rotation steps, each row followed by its count of steps:
The counts run from 0 to 481.
1.98  -1.22  2.83  -3.64  -2.49  0.11  3.60  0.07  -0.97  4.93  2.78  2.25  -0.30  -0.61  2.23  1.66  -0.84  -3.27  1.49  0.58  -0.38  -1.64  -2.54  -1.37  -0.44  -0.53  1.32  0.10  -0.37  -0.26  -0.35  -2.10  2.16  -1.65  0.78  -2.51  2.05  0.37  -2.21  4.36  -0.13  -0.89  0.56  -0.39  3.36  1.58  5.99  -2.51  4.41  -1.78 : 239
-0.91  0.05  2.75  0.34  -1.84  -0.48  -1.75  -4.10  -2.70  5.15  1.75  3.63  -1.65  -3.51  -0.72  4.94  -1.14  0.08  1.36  -0.96  -0.88  0.50  -3.10  -2.03  0.24  -0.78  0.53  2.04  0.03  1.13  -0.76  3.17  1.08  -0.13  -3.29  -3.51  -2.16  2.16  -2.10  0.88  -0.40  -2.23  0.65  -2.78  4.10  0.70  0.22  1.89  3.49  -2.74 : 145
1.27  -1.17  2.69  -0.16  -0.99  -4.50  2.02  -1.17  -2.37  5.74  3.09  -0.04  0.40  -1.18  -0.18  3.45  1.34  4.19  0.46  -2.63  -2.54  0.97  1.56  0.89  -0.36  -4.24  -1.83  1.98  -3.49  0.77  -0.66  1.78  -1.49  -4.43  0.20  -1.30  -1.30  -1.05  -1.32  0.43  -0.76  -0.70  1.55  -3.14  3.69  3.46  1.09  -0.57  1.35  2.10 : 109
-2.80  0.60  3.30  -0.57  -1.45  -2.24  -1.16  -1.07  -1.96  3.91  0.04  3.98  -2.16  -1.62  0.78  7.27  0.43  2.89  0.23  -0.77  1.89  -0.77  -0.57  -1.64  3.12  -0.07  0.64  1.85  1.51  0.03  -0.61  1.08  2.54  0.70  -1.72  -1.70  -0.63  0.37  -2.61  0.20  -2.53  2.31  2.37  -1.52  6.30  1.51  2.47  0.80  3.20  0.19 : 272
3.15  -2.20  1.53  -0.68  -1.64  -1.89  5.23  -1.63  -0.42  3.02  3.09  2.75  -2.31  -0.66  1.85  2.89  -0.31  -2.09  0.11  -0.50  -1.12  -2.46  -0.88  0.91  -2.66  -2.86  0.41  2.35  -3.47  1.58  0.01  -1.26  -0.13  -0.63  0.05  -0.95  -0.82  -0.05  -1.48  2.84  0.28  -4.38  0.75  -2.50  2.82  1.10  1.29  -1.37  6.38  -3.22 : 112
2.93  -0.46  1.92  -0.54  -2.02  -0.93  2.40  -4.50  -2.31  3.49  3.75  2.95  -1.72  -3.19  -0.46  2.77  -0.56  0.04  -0.53  -1.69  -1.66  -1.48  -3.74  -0.23  -2.61  -1.75  -0.49  2.44  -1.35  0.55  -0.05  2.33  -0.31  -0.90  -1.43  -1.08  -2.95  0.75  -1.51  3.10  -0.11  -2.17  -1.02  -3.22  3.62  1.02  0.93  0.85  4.75  -4.29 : 128
0.08  -1.78  2.55  -1.26  -2.95  -1.80  0.72  0.17  -3.20  2.22  2.88  6.47  -4.33  -1.11  0.59  6.01  -0.52  -0.70  -1.67  0.84  2.08  -1.01  -2.04  -1.48  0.54  -1.33  2.66  2.61  -1.46  0.95  0.59  1.74  1.28  -2.43  -2.70  -1.61  -2.16  1.37  -1.68  2.21  -1.12  -1.70  1.94  0.58  1.32  0.30  1.99  2.15  5.32  -1.30 : 74
-2.21  -1.02  0.85  1.97  0.21  -3.94  -1.07  -0.34  2.03  2.30  0.27  -1.68  -0.32  -1.09  1.71  4.74  -4.77  0.94  4.44  -0.79  -0.44  -0.81  0.33  -1.36  -0.56  -4.43  -2.46  -0.78  -0.39  -2.01  0.98  2.39  0.36  -2.18  -3.49  -2.06  2.75  -2.33  1.97  -4.28  0.03  -2.05  1.22  -1.30  3.71  2.70  3.64  2.86  3.07  0.53 : 155
0.36  -4.17  3.77  -1.90  -1.69  -0.60  1.86  0.40  -2.99  3.92  2.99  2.66  -0.83  -2.07  2.68  4.06  -2.01  -5.27  1.90  -0.81  -0.60  -0.19  -0.08  0.00  -1.05  -3.27  0.69  -0.65  -3.31  0.65  -0.71  -0.11  0.10  -2.35  -2.54  -3.08  0.02  1.18  -0.36  1.39  1.86  -3.79  3.36  0.14  -0.94  0.30  2.97  0.85  4.54  -0.80 : 349
4.27  -1.38  1.45  -0.82  -1.83  -4.19  6.43  -1.83  -1.10  3.01  2.64  1.88  -1.67  -0.47  0.71  2.83  0.37  0.41  -0.17  -2.17  -1.29  -2.78  0.20  0.46  -2.25  -4.17  -1.14  2.64  -3.82  1.96  0.49  -1.03  -1.56  -1.56  0.84  -0.37  -1.53  -0.64  -1.60  1.72  0.50  -3.00  0.07  -3.78  2.24  1.63  0.66  -0.75  5.05  -1.84 : 111
-0.97  -0.34  1.64  1.89  -1.43  -2.05  -0.34  -0.22  0.19  5.22  -1.13  1.63  -2.82  0.08  -1.44  3.57  2.08  4.23  1.94  0.67  -0.31  -0.91  0.32  -0.49  2.48  -2.29  -0.26  0.29  -4.09  0.76  1.19  -0.51  2.54  0.49  -0.45  -2.64  -0.07  0.57  -2.36  -2.59  -1.82  -1.83  1.05  -3.20  7.31  2.87  1.31  -0.57  2.39  -0.05 : 399
-1.89  -2.62  2.26  -1.05  -2.38  -0.51  -0.11  -0.57  -1.30  2.97  -0.43  0.40  0.48  -6.35  1.64  5.35  -3.02  -1.45  3.55  -2.76  1.22  -1.99  -3.53  -0.12  -1.46  -1.14  1.21  0.20  -1.31  -0.73  0.60  0.69  1.61  0.63  -3.93  -5.11  1.39  -1.10  -0.88  -0.81  0.19  -0.93  0.92  -1.47  3.15  2.69  3.97  2.20  3.43  -2.38 : 405
1.34  -0.81  2.97  -1.19  -1.60  -5.58  2.82  2.95  0.34  2.02  2.77  -0.06  0.10  -0.26  -0.41  2.61  -3.40  1.99  0.89  -2.57  0.88  -1.31  1.20  -0.06  -0.10  -3.51  -0.24  0.33  -1.06  1.76  5.19  -0.02  -1.94  -3.57  0.99  -1.97  4.36  -2.96  0.50  -0.24  0.64  2.13  0.31  -2.36  0.11  3.65  4.63  1.49  3.03  3.00 : 243
2.29  0.17  1.42  -0.07  0.17  -4.58  3.88  2.22  1.50  1.59  0.90  0.16  -0.23  1.35  2.16  2.48  -1.13  0.99  1.54  0.53  2.20  -2.49  2.08  -1.12  -0.25  -3.93  -2.97  -1.32  -0.70  0.68  2.15  -3.04  -0.73  -2.77  -0.46  -0.55  6.51  -1.30  1.11  -1.70  0.91  -0.31  0.33  -4.22  1.33  2.77  4.36  2.62  4.42  1.19 : 479
3.13  -2.52  2.65  1.01  -2.07  -4.77  2.44  1.17  0.18  1.60  3.21  -1.61  -0.60  -2.01  0.54  1.59  -1.84  2.17  0.07  -2.92  -0.63  -2.92  0.79  0.82  -3.01  -5.74  -1.10  0.19  -4.12  -0.07  3.04  0.28  -2.53  -3.66  -0.35  -1.64  1.39  -2.41  1.09  -1.14  1.07  -0.81  0.37  -3.18  -0.04  3.51  2.31  2.39  3.62  0.72 : 369
-2.34  -0.02  -0.96  0.30  -1.89  -1.04  -1.03  -1.39  -0.29  2.81  1.44  3.09  -3.10  -1.04  -0.78  4.37  -2.89  1.12  2.71  0.85  -1.17  0.47  -3.56  -2.57  1.72  -1.75  2.14  2.90  -1.09  1.98  -0.25  2.54  2.35  -0.88  -2.15  -2.79  -2.36  0.04  -2.77  -1.16  -2.29  -3.71  1.47  -0.50  6.40  0.66  2.15  1.98  4.13  -0.49 : 397
3.65  0.96  2.12  -1.70  -1.68  -4.30  4.06  -0.18  -2.26  4.17  1.69  2.81  -2.32  -0.03  -2.85  1.55  -1.82  -1.24  1.31  -1.03  -0.63  -1.15  -0.61  -1.85  -0.35  -2.36  -2.30  -1.14  -0.68  1.73  3.54  -0.18  -1.07  -1.12  -0.62  -3.13  3.02  3.88  -2.27  1.97  3.40  -0.27  0.22  -2.04  -1.78  0.50  2.21  3.16  5.12  0.33 : 457
3.07  0.10  2.73  -1.51  -1.94  -2.56  1.43  -0.64  -1.80  3.06  4.92  5.52  -3.87  1.43  -1.94  1.64  0.55  0.04  -2.76  -1.34  -0.26  0.84  0.16  -1.92  1.58  -3.59  -0.68  1.60  -3.15  4.23  1.74  2.08  -0.14  -2.21  0.63  -0.56  -2.81  2.42  -1.28  1.49  -0.43  -1.22  1.51  -2.69  -0.69  -0.41  0.81  2.32  4.53  1.03 : 72
0.90  0.10  2.74  -0.10  -0.92  1.69  1.37  -1.77  3.73  2.51  2.71  1.49  0.31  -2.51  1.50  -0.82  -3.78  -4.20  2.20  -1.77  -1.00  -0.54  -2.24  -2.16  -0.98  -1.64  0.22  -2.13  2.06  2.27  1.21  -0.16  1.63  1.17  -0.37  -1.30  2.26  -1.48  1.51  0.26  0.87  -2.08  -1.57  -5.53  3.81  0.44  3.58  1.14  3.94  -4.27 : 427
1.18  -0.61  1.58  1.45  -0.11  -3.02  1.39  -1.80  2.93  0.32  2.26  0.24  0.91  -1.87  2.73  2.70  -0.61  2.63  -1.03  -3.98  2.35  -1.36  0.69  -0.90  -0.43  -4.11  -2.05  0.22  -2.02  3.86  0.50  0.23  -0.15  -0.91  -0.54  0.70  -0.46  -2.74  2.32  -4.51  -1.19  -0.86  0.25  -7.52  3.35  2.59  0.85  3.65  1.02  -0.35 : 102
0.74  -1.25  2.94  1.53  -2.31  -3.23  0.59  3.27  -1.34  5.51  -0.38  1.68  -3.22  0.95  -2.64  2.14  1.93  2.14  2.00  2.49  0.91  -1.96  2.05  -1.27  1.93  -2.50  -0.56  -2.50  -3.80  -0.75  3.69  -2.77  1.23  -0.93  -0.56  -3.19  4.32  1.78  -1.40  -1.47  0.48  -0.05  0.70  -2.39  2.08  2.76  3.66  0.71  3.56  0.86 : 203
0.80  -0.43  4.05  0.72  -2.53  0.85  1.09  -0.86  -0.91  3.98  1.35  5.05  -3.80  -0.86  -0.99  3.14  0.45  -0.96  1.65  2.86  0.79  -2.40  -2.18  -1.34  -0.70  -0.11  3.62  0.12  -0.92  0.48  1.26  -1.86  1.20  -1.14  -3.36  -3.17  2.52  -0.33  -1.23  3.24  0.34  -2.48  -1.15  -2.75  4.37  0.90  1.87  -0.95  5.08  -4.02 : 184
-0.46  -4.87  3.43  -0.53  -1.67  0.14  1.74  1.67  1.38  4.88  1.91  2.47  -1.60  -1.33  2.83  3.36  -3.16  -3.92  1.97  0.18  -1.16  -1.17  0.96  0.83  -0.67  -3.71  2.82  -0.69  -2.56  -1.16  1.52  -0.97  1.35  -0.19  0.04  -2.71  0.79  -1.94  -0.46  1.57  -0.48  -3.25  2.64  0.17  3.48  1.66  4.07  -3.68  4.67  -2.51 : 114
0.72  -0.98  3.56  -0.49  0.26  -4.39  0.02  1.87  0.90  1.99  3.30  -0.27  0.41  0.38  2.66  3.91  -2.60  1.06  0.56  -1.58  1.24  -0.22  3.65  -1.69  -0.46  -5.61  -2.74  -0.86  0.36  -0.34  2.26  1.40  -1.50  -5.99  -0.82  -0.11  2.65  -1.86  2.63  -1.52  1.09  2.07  1.03  -2.53  0.12  3.38  4.53  3.21  1.78  2.60 : 46
-0.10  -1.18  3.50  -1.12  -1.60  -0.07  3.51  -1.75  -0.65  4.78  1.51  4.55  -1.62  -0.49  -0.32  1.48  -1.04  -3.50  2.87  -0.41  -1.35  0.81  -1.90  -0.24  0.50  -1.49  1.31  -0.43  -0.93  3.83  1.56  -1.77  1.05  0.45  -0.17  -4.13  2.04  1.41  -2.25  2.29  0.09  -4.02  1.01  -3.33  2.95  -0.10  1.28  -2.98  4.52  -2.29 : 419
-1.74  1.11  0.65  -1.17  -0.44  -0.49  0.20  -2.63  0.45  3.46  4.47  0.71  0.08  -1.89  1.83  0.71  -6.18  -3.59  4.30  -1.85  -2.95  2.55  -2.45  -2.64  1.17  -2.42  -1.09  0.52  0.93  2.47  -1.35  3.02  1.36  -2.49  -1.02  -1.92  -0.63  -0.75  -1.02  -0.33  0.15  -3.86  1.37  -2.23  3.23  -0.22  3.39  2.81  2.25  -0.44 : 412
-2.24  0.83  3.97  -3.01  -1.68  2.06  -2.36  -0.82  -0.02  4.86  4.40  1.94  1.08  -1.87  2.49  1.41  -1.81  -1.12  1.00  -0.87  -0.06  2.86  -2.13  -3.21  2.91  -0.56  1.78  0.10  1.03  3.33  -1.62  1.72  3.67  -2.49  -0.96  -2.64  0.60  -1.41  -0.75  0.82  -1.59  0.38  1.15  -3.86  5.41  1.11  4.95  0.48  -0.46  0.90 : 232
-0.29  -2.08  4.27  -2.99  -1.57  -1.79  0.58  3.70  -1.24  5.45  2.60  0.49  0.00  -0.89  1.57  2.29  -3.24  -0.56  2.59  -0.91  -1.10  -0.71  1.22  -0.05  -0.71  -2.12  1.34  -1.11  -1.48  -1.93  2.33  -0.82  0.54  -3.21  0.88  -3.60  3.81  -1.99  -1.08  2.22  -0.31  1.86  2.02  0.82  2.14  2.96  6.48  -1.50  2.12  2.15 : 241
0.36  -0.72  2.52  1.52  -0.36  -3.16  -0.80  -1.85  -1.71  5.41  1.51  0.46  -1.53  -0.60  2.58  5.38  2.99  3.30  0.07  1.00  -0.33  -1.03  1.57  -1.50  1.11  -4.26  -2.99  0.77  -3.75  -0.71  -3.54  0.64  1.24  -3.57  -2.16  -0.48  -0.47  0.24  -0.48  -1.61  -0.58  -0.98  2.37  -2.78  5.49  2.71  2.13  2.85  0.95  0.30 : 344
1.88  -0.64  0.88  -2.62  -1.96  -3.03  2.84  0.36  0.72  -0.03  3.28  2.05  -0.61  -1.78  1.54  3.14  -6.94  -2.87  0.45  -2.23  1.44  -2.43  -2.22  -2.01  -1.96  -0.76  -0.08  0.89  1.46  -0.56  3.15  2.05  0.80  -0.48  0.09  -1.19  0.51  -0.34  -0.28  1.72  0.31  0.56  0.65  0.60  0.28  1.26  4.81  3.74  6.62  -1.07 : 262
2.27  2.48  1.26  1.18  -0.54  -2.56  -1.32  0.14  0.41  5.50  4.23  0.35  -1.71  2.39  -2.75  -1.89  -0.40  1.93  0.73  0.80  -2.83  1.59  1.35  -2.92  2.19  -5.14  -3.48  -1.49  -1.45  2.58  1.48  1.66  0.72  -4.53  1.11  -0.78  0.86  1.80  0.76  -0.94  0.77  -0.14  -0.56  -4.17  2.60  1.94  4.59  3.38  0.71  1.28 : 196
2.02  -0.89  4.38  -0.26  -1.25  0.98  3.34  -3.21  -0.76  3.78  0.80  2.22  -1.15  -2.79  0.60  1.61  1.10  -2.50  1.43  -0.52  0.25  -2.28  -1.61  -0.24  -1.77  -0.70  -0.64  -1.13  -0.89  2.47  1.37  -3.37  0.14  0.71  -1.88  -3.09  2.60  1.45  -0.81  1.28  1.59  -2.88  -1.40  -6.23  2.17  1.10  1.17  -1.31  4.53  -5.10 : 167
1.34  0.30  1.83  0.76  -1.39  -2.39  -1.39  -1.14  1.19  2.97  4.17  2.22  -2.85  -0.22  -3.09  0.49  -1.09  4.07  -0.36  -2.18  -0.96  1.52  0.18  -0.74  1.50  -5.01  0.27  1.09  -2.97  5.08  3.00  2.77  -1.56  -3.02  0.03  -0.39  -1.95  -1.12  0.60  -2.79  -1.56  -1.40  0.77  -5.74  2.64  1.96  0.47  2.47  0.69  1.81 : 377
-2.45  -1.52  3.75  0.99  -0.81  -0.74  -4.43  -0.85  -0.04  3.78  3.53  1.76  -0.03  -1.96  1.44  4.05  -0.78  1.92  0.74  -1.28  -0.38  1.99  0.60  -1.67  2.52  -3.32  1.49  1.13  -2.10  2.91  -1.36  2.84  0.89  -3.89  -3.64  -1.77  -1.11  -2.37  1.37  -2.08  -2.13  -1.30  2.00  -3.74  4.30  2.54  2.15  1.21  -1.09  1.53 : 359
-3.20  -1.66  4.59  -0.18  -1.63  1.45  -4.36  -0.79  1.55  3.29  4.39  3.58  -0.54  -2.25  2.54  2.60  -1.84  -1.97  0.89  -0.90  0.31  3.19  -0.13  -1.95  2.13  -2.69  2.68  0.01  -0.90  3.57  -1.78  2.22  1.62  -3.47  -2.67  -1.33  -0.99  -2.40  1.67  -1.73  -2.00  -3.29  2.43  -3.00  3.59  0.95  2.79  1.47  0.21  0.37 : 358
